In the rows, 128 means zero.
Rows swapped in pairs by one turn or mirror: which row each one swaps with
The rows were stretched afterwards, more along some directions than others.
q428: [171 172 166 140 144 129 113 154 113 108  89 153 146 137  94  95  96 172
  95 128 107 170 115 105 128 137 124]
q286: [150 166 155 125 141 119 120 181 102 136  91 139 128 148  82 123 100 156
  86 135 119 172 128 107 141 156 148]
q696: [131 145 150 120 155 102 126 119  98 132  98 142 133 125 111 133 113 164
 101 150 112 160 107 102 130 100 131]
q404: [132 130 138 131 113 112 115 175  89 123 120 128 119 132  87 127 127 136
 109 133  94 153 121 157 155 134 126]
q106: [128 139 109 147 115 124 141 148  97 148 110 144 130 142  94  98 114 143
  96 102 104 171 128 117 139 141 133]
q815: [158 179 162 142 129 118 130 150 119 118 102 143 127 139 124 141 108 186
 137 121 116 162 119 113 144 128 148]
q197: [138 160 147 149 110 129 117 146 141 135  95 156 137 141  95 100 107 142
  98 117  90 164 116 138 152 130 125]
q394: [152 179 134 154 130 115 126 155 123 160 113 149 130 156  87 123  88 163
  87 130 105 175 115 120 125 147 123]
q410: [156 176 130 141 120 108 133 178  93 156 117 117  94 139 101 136  84 153
  89 139 111 165 113 126 112 144 116]
q542: [147 153 143 125 127 113 112 178 114 134  79 156 111 135 111 128 116 171
 108 119  97 157  97 155 156 101 147]
q828: [146 148 123 168 103 114 125 143 128 142  93 153 127 134  97 107 116 147
 111  95 114 183 105 130 139 136 128]
q378: [154 181 130 150 128 117 142 165 112 162 134 133 115 153 107 132  68 171
 106 136 117 143 116 119  92 135 118]
q526: [136 157 150 152 126 104 131 177 109 162  78 156 100 135 102 122 114 159
  92 119  83 157 107 159 158 105 130]
q291: [139 155 104 145 103 127 138 143 116 143 142 135 115 121  86 142  93 141
 127 131 122 156 101 122 125 148 134]
q565: [119 160 120 131 114 131 113 159 106 133 129 157 119 114 102 143 117 145
 134 140 105 154 114 143 137 110 119]
q744: [127 168 129 150 132 144 144 139 104 152 127 158 137 139  96 110  95 146
  92 130 104 141 135 118 118 155 111]
q494: [155 158 138 132 118 125 124 154 102 129  96 149 100 125 111 137 109 138
 128 133 113 155  94 132 133 121 130]
q158: [151 142 126 122 120 121 129 146 114 146 102 156 113 117 114 119  94 156
 114 139 108 159 103 139 130 120 148]
q558: [124 176 118 137 118 116 113 177 115 132 114 146 114 148  84 133 115 153
 102 110 100 169 102 133 138 148 146]
q235: [137 171 132 143 117 123 136 172  97 161 116 127 100 150  88 132 110 133
  94 106  96 161 110 141 156 149 125]
q161: [173 170 134 139 124 100 123 152 125 153 118 142 125 125 113 120  86 162
 104 132 131 163 111 112 104 140 132]
q482: [158 155 121 149 114 135 150 151 116 137 120 149 132 138 101 108 103 141
 116 105 100 141 123 124 138 148 123]
q324: [130 171 122 144 125 127 131 162 110 141 137 145 105 129 124 151 114 140
 129 138 121 131 131 134 110 113 120]
q761: [144 141 151 128 125 113 146 138 118 150  95 144 135 132 117 131 106 162
 110 123 103 171 113 119 144 110 105]
q642: [132 138 124 150 127 118 115 160  91 137 122 151 141 126  72 110  96 170
  75 117 107 179 117 121 120 133 119]
q635: [150 156 121 113 125 124 147 147 119 159 118 141 110 118 112 129  95 163
 117 141 112 150  89 116 120 127 142]
q263: [169 172 132 177 119 105 130 171 114 152 148 139 122 146 105 135  66 180
 107 114 126 154 129 122 113 140 113]
q424: [160 139 138 138 117 112 127 138 104 117 107 123 128 129 105 135 100 149
 136 134 120 171 108 124 120 119 143]
q879: [168 181 142 153 123 112 121 152 121 154  97 141 125 143 110 115 105 168
  93 101 104 163 106 123 142 124 103]
q439: [147 139 115 154  96 121 130 149 111 155 106 156 112 129  80 120 102 125
 103 118 115 176  79 132 140 154 125]
q202: [127 164 130 118 114 136 145 147 108 141 122 129 110 126  96 143 102 142
 119 162 122 137  94 120 112 127 137]
q623: [164 153 136 133 105  97 108 148 127 144 121 140 125 130 100 126  88 150
 122 125 115 174 108 128 127 152 121]
q855: [144 174 140 149  96 125 135 166 105 161  95 142 111 152  83 135 110 121
 109 133 114 158  95 136 176 153 141]
q351: [115 142 118 137 132 133 147 145 101 137 128 145 110 140  89 132 113 127
 104 145  94 146 123 131 136 153 141]
q575: [157 157 153 127 103 120 122 166 111 135 104 142  97 127 113 133 114 128
 141 138 107 142  92 150 145 124 121]
q530: [158 168 141 145 121 130 147 130 110 141 107 149 127 129 118 121  90 153
 133 125  93 149 102 126 129 111 125]
q406: [128 180 145 130 118 136 116 146 139 132 112 158 128 152 116 122 101 134
 132 140 116 158 115 118 131 126 133]
q77: [144 150 119 153 130 109 119 147  81 143 122 120 128 125  80 125 109 172
  76 121 116 178 107 133 128 138 126]
q734: [145 147 149 156 137 109 126 143  92 128  93 144 126 144  81 127 129 150
 100 119  97 174 102 125 155 128 129]
q337: [125 165 108 137 114 109 138 157 107 128 141 129 119 124 101 139 116 140
 135 129 133 146 101 128 116 132 135]
q298: [131 177 129 134  95 120 136 158 141 153 116 145 115 152 110 139 109 136
 138 139 112 168  92 149 135 151 128]
q770: [137 171 120 158 110 117 127 148 107 124 139 129 120 132  82 142 111 145
 127 124 118 160  99 124 138 154 125]
q179: [137 159 117 147 127  95 156 134 103 175 144 118 102 148 100 147 106 157
 111 131 118 148 108 137 130 147 125]
q4: [158 175 154 187 121 105 113 164 102 149 115 134 121 136  98 121  97 155
  99 108 104 153 124 146 148 126  91]
q315: [152 176 127 145 117 129 125 159 111 134 134 132  99 130 111 156 100 163
 130 147 126 143  95 127 101 129 119]
q193: [160 165 152 145 133  96 133 149 117 131 119 139 142 141 122 124  77 167
 116 132 130 169 116 123 113 128 129]
q421: [154 150 145 153 123 114 130 158 106 139 134 137 133 136  92 119  86 168
 110 121 105 156 125 133 139 136 117]
q222: [160 160 161 148 120 111 144 173 110 144  83 142 114 156 121 127 109 156
 127 104 110 164 104 145 144 112 122]
q827: [134 149 111 152 103 111 154 138 126 166 102 143 117 126 108 127 101 150
 102 122 112 171  91 139 135 132 136]
q110: [172 184 144 141 136 132 146 139 113 144 116 143 125 147 112 136  82 192
 118 124 119 150 104  94 115 127 133]
q676: [143 195 150 145 115 126 122 162 124 139 111 127 116 135 102 134 107 154
 111 129 124 152 109 124 137 115 100]
q848: [119 144 109 141 109 109 132 171  97 165 125 125  97 139  85 144 123 122
  98 141 111 158 108 155 142 138 129]
q606: [170 172 153 142 128 111 123 159 103 126 121 134 122 133 103 131  90 177
 130 129 115 144 103 135 116 123 118]
q598: [122 159 143 119 132 120 127 140 118 121  99 133 137 140 103 121 131 132
 114 130 105 152 120 127 123 113 112]
q765: [137 178 136 159 129 112 122 188  88 155  93 143 101 145  90 127 103 171
  68 126  88 161 119 132 149 123 130]
q955: [162 168 116 175 101 131 122 155 112 151 129 157 129 137  77 118  92 156
  93 104  95 180 108 115 160 169 117]
q212: [168 140 163 154 119 121 140 135 100 154  92 144 144 148 108 111  95 156
  99 106 107 151 132 120 165 121 110]
q745: [171 160 135 167 115 115 124 189  95 136 120 136 115 142  74 130  90 154
  94 138 114 157 114 136 130 159 128]
q677: [157 145 112 148 109 123 127 138 117 153 123 155 113 113 107 137  96 167
 114 131 112 164 100 126 144 129 139]
q309: [128 171 110 122 135 121 141 145 105 130 119 125 127 128 104 137 110 160
 121 136 130 153 100 101  99 116 138]
q182: [135 139 114 156 116  95 130 148 102 153 123 124 122 132  88 122 119 133
 115 107 117 173 116 141 158 147 140]
q254: [132 143 143 151 104 137 162 134 109 161 129 154 128 121 102 119  85 136
 116 140 107 154 123 120 136 146 119]
q605: [122 156  92 123 133 127 154 144  90 147 135 130 114 128 121 128 112 161
 116 127 108 155 125 130 111 121 135]
q619: [122 155 125 138 125 116 152 138 113 124 134 138 130 141 124 142 107 128
 144 125 130 156 121 123 122 127 131]

q482 pairs with q745
q179 pairs with q676
q765 pairs with q106
q309 pairs with q378
q439 pairs with q542
q855 pairs with q212
q770 pairs with q421
q202 pairs with q110

